[[-1.60  2.56 -1.52 -2.63 -3.36 -3.80  2.76]
 [-5.00 -3.67  4.34 -1.65  0.62  2.68  4.87]
 [-4.11  2.42  4.23  0.84  3.91  3.32 -4.78]
 [-0.91  0.64  1.36  0.03  3.93 -2.68 -3.93]
 [ 3.48  0.81 -2.05  0.04  4.46 -3.58 -4.77]
 [-4.37 -1.58 -0.50  4.72 -4.30 -0.92 -2.00]
 [ 0.47 -4.10  3.26  0.18  3.57  0.38 -2.83]
 [-2.92  2.68  1.46  2.04  3.43 -0.17  4.55]
 [-3.47 -3.38 -1.13  2.71  2.81  4.68  3.93]
 [-4.87  2.74  0.08 -0.43 -1.40 -0.13 -4.84]]
|
[[ 0.47 -4.10  3.26  0.18  3.57  0.38 -2.83]
 [-5.00 -3.67  4.34 -1.65  0.62  2.68  4.87]
 [-3.47 -3.38 -1.13  2.71  2.81  4.68  3.93]
 [-4.37 -1.58 -0.50  4.72 -4.30 -0.92 -2.00]
 [-0.91  0.64  1.36  0.03  3.93 -2.68 -3.93]
 [ 3.48  0.81 -2.05  0.04  4.46 -3.58 -4.77]
 [-4.11  2.42  4.23  0.84  3.91  3.32 -4.78]
 [-1.60  2.56 -1.52 -2.63 -3.36 -3.80  2.76]
 [-2.92  2.68  1.46  2.04  3.43 -0.17  4.55]
 [-4.87  2.74  0.08 -0.43 -1.40 -0.13 -4.84]]

[[-4.58 -3.38 -4.17]
 [ 4.49  4.59  4.90]
 [-4.74  2.16 -5.30]
 [ 4.87 -3.12  4.39]
 [ 2.80 -4.85  1.43]
 [ 2.39  3.91  3.74]
 [ 1.85  4.11 -4.43]]
|
[[ 2.80 -4.85  1.43]
 [-4.58 -3.38 -4.17]
 [ 4.87 -3.12  4.39]
 [-4.74  2.16 -5.30]
 [ 2.39  3.91  3.74]
 [ 1.85  4.11 -4.43]
 [ 4.49  4.59  4.90]]

[[ 0.08  0.90  1.08 -5.38  0.92  5.94  0.71]
 [ 1.39 -2.93 -0.91 -0.19  1.46  0.15 -3.65]
 [-3.31  4.76  2.56 -0.60 -3.47  1.79  5.42]
 [-0.27  0.98 -1.16  1.70 -0.24 -3.01 -0.64]
 [-1.74  1.67  1.51  2.37  0.11 -2.60  2.39]
 [ 1.06 -1.52  0.86  0.86  3.86 -3.11  0.04]
 [-1.53  2.41  0.52 -4.01 -0.78  5.38  2.13]
 [-2.43  3.42 -0.47  0.51 -1.96 -0.06  1.73]
 [-0.78  2.29  0.75 -1.10 -3.31  3.42  1.73]
 [-0.56 -0.18  1.44 -2.41  2.73  2.28  0.15]]
|
[[ 1.39 -2.93 -0.91 -0.19  1.46  0.15 -3.65]
 [ 1.06 -1.52  0.86  0.86  3.86 -3.11  0.04]
 [-0.56 -0.18  1.44 -2.41  2.73  2.28  0.15]
 [ 0.08  0.90  1.08 -5.38  0.92  5.94  0.71]
 [-0.27  0.98 -1.16  1.70 -0.24 -3.01 -0.64]
 [-1.74  1.67  1.51  2.37  0.11 -2.60  2.39]
 [-0.78  2.29  0.75 -1.10 -3.31  3.42  1.73]
 [-1.53  2.41  0.52 -4.01 -0.78  5.38  2.13]
 [-2.43  3.42 -0.47  0.51 -1.96 -0.06  1.73]
 [-3.31  4.76  2.56 -0.60 -3.47  1.79  5.42]]

[[ 1.09 -1.73  5.75]
 [-3.11  2.50  1.30]
 [-2.85 -3.21  3.49]
 [-4.01  2.64 -3.00]
 [ 3.51  6.12 -0.46]
 [ 3.53  6.17 -1.46]
 [-0.05  6.07 -6.28]
 [ 5.81 -4.50  2.17]
 [ 4.11 -1.13 -4.97]
 [-4.82 -1.23 -3.70]
 [ 5.19  6.09 -5.80]]
|
[[ 5.81 -4.50  2.17]
 [-2.85 -3.21  3.49]
 [ 1.09 -1.73  5.75]
 [-4.82 -1.23 -3.70]
 [ 4.11 -1.13 -4.97]
 [-3.11  2.50  1.30]
 [-4.01  2.64 -3.00]
 [-0.05  6.07 -6.28]
 [ 5.19  6.09 -5.80]
 [ 3.51  6.12 -0.46]
 [ 3.53  6.17 -1.46]]

[[ 3.79 -6.18  0.47 -0.87]
 [-5.69  3.51 -1.98 -4.67]
 [-4.83  2.56 -4.29 -5.25]
 [ 6.19  2.31 -0.14  5.91]
 [-4.25 -1.86 -5.72 -5.93]
 [-5.22 -2.58 -4.74 -5.37]
 [ 3.39 -3.53 -5.97 -6.60]
 [ 0.21 -5.38  4.95  3.93]
 [ 6.38  1.23 -0.07  5.25]
 [ 6.57 -1.58 -5.81  1.39]
 [ 5.99 -3.83 -2.63  4.15]]
|
[[ 3.79 -6.18  0.47 -0.87]
 [ 0.21 -5.38  4.95  3.93]
 [ 5.99 -3.83 -2.63  4.15]
 [ 3.39 -3.53 -5.97 -6.60]
 [-5.22 -2.58 -4.74 -5.37]
 [-4.25 -1.86 -5.72 -5.93]
 [ 6.57 -1.58 -5.81  1.39]
 [ 6.38  1.23 -0.07  5.25]
 [ 6.19  2.31 -0.14  5.91]
 [-4.83  2.56 -4.29 -5.25]
 [-5.69  3.51 -1.98 -4.67]]

[[ 0.24 -0.34 -0.80  0.07 -2.34 -1.87 -0.65 -1.16]
 [-0.55  1.61 -2.29 -0.13 -0.38 -4.17 -2.39 -2.10]
 [-0.02  1.34 -0.15  0.72  1.08  0.28 -1.56  0.47]
 [-1.41 -1.08 -0.13 -0.19  1.22  4.05 -1.37  0.62]
 [ 0.89  1.72 -1.66 -0.21  2.28  0.19 -0.90  1.73]
 [ 1.91  2.46 -2.24  0.62 -0.02 -4.47 -5.35 -3.49]
 [-0.80 -0.11 -1.47 -1.57  1.98  1.60  1.46 -1.38]
 [ 0.16 -0.43  0.77  3.14 -4.14  4.19  2.05 -0.61]
 [-0.24  0.00 -0.43  0.01 -0.16  0.17  0.40  0.09]
 [ 0.20 -0.65  0.16 -1.16 -0.89  0.24  1.83 -0.25]
 [-0.93 -1.37 -1.12  0.26 -0.45  6.03 -2.23  2.20]]
|
[[-0.93 -1.37 -1.12  0.26 -0.45  6.03 -2.23  2.20]
 [-1.41 -1.08 -0.13 -0.19  1.22  4.05 -1.37  0.62]
 [ 0.20 -0.65  0.16 -1.16 -0.89  0.24  1.83 -0.25]
 [ 0.16 -0.43  0.77  3.14 -4.14  4.19  2.05 -0.61]
 [ 0.24 -0.34 -0.80  0.07 -2.34 -1.87 -0.65 -1.16]
 [-0.80 -0.11 -1.47 -1.57  1.98  1.60  1.46 -1.38]
 [-0.24  0.00 -0.43  0.01 -0.16  0.17  0.40  0.09]
 [-0.02  1.34 -0.15  0.72  1.08  0.28 -1.56  0.47]
 [-0.55  1.61 -2.29 -0.13 -0.38 -4.17 -2.39 -2.10]
 [ 0.89  1.72 -1.66 -0.21  2.28  0.19 -0.90  1.73]
 [ 1.91  2.46 -2.24  0.62 -0.02 -4.47 -5.35 -3.49]]

[[ 5.54  4.01 -2.34 -0.44 -4.88]
 [ 3.32  3.19  3.81  0.29 -3.48]
 [-4.15 -3.80 -5.25 -5.20  4.15]
 [ 0.59 -1.16  4.70  3.17 -3.03]
 [-4.52 -2.89  1.71  0.63  4.74]
 [ 4.94  5.19  4.28  0.79 -4.27]
 [ 2.14  0.47 -2.38 -2.77 -1.32]
 [-2.05 -2.55 -0.04 -1.86  2.22]
 [-4.28 -4.48 -2.31 -3.45  4.31]
 [ 4.69  4.30 -1.85 -2.32 -4.28]]
|
[[-4.28 -4.48 -2.31 -3.45  4.31]
 [-4.15 -3.80 -5.25 -5.20  4.15]
 [-4.52 -2.89  1.71  0.63  4.74]
 [-2.05 -2.55 -0.04 -1.86  2.22]
 [ 0.59 -1.16  4.70  3.17 -3.03]
 [ 2.14  0.47 -2.38 -2.77 -1.32]
 [ 3.32  3.19  3.81  0.29 -3.48]
 [ 5.54  4.01 -2.34 -0.44 -4.88]
 [ 4.69  4.30 -1.85 -2.32 -4.28]
 [ 4.94  5.19  4.28  0.79 -4.27]]
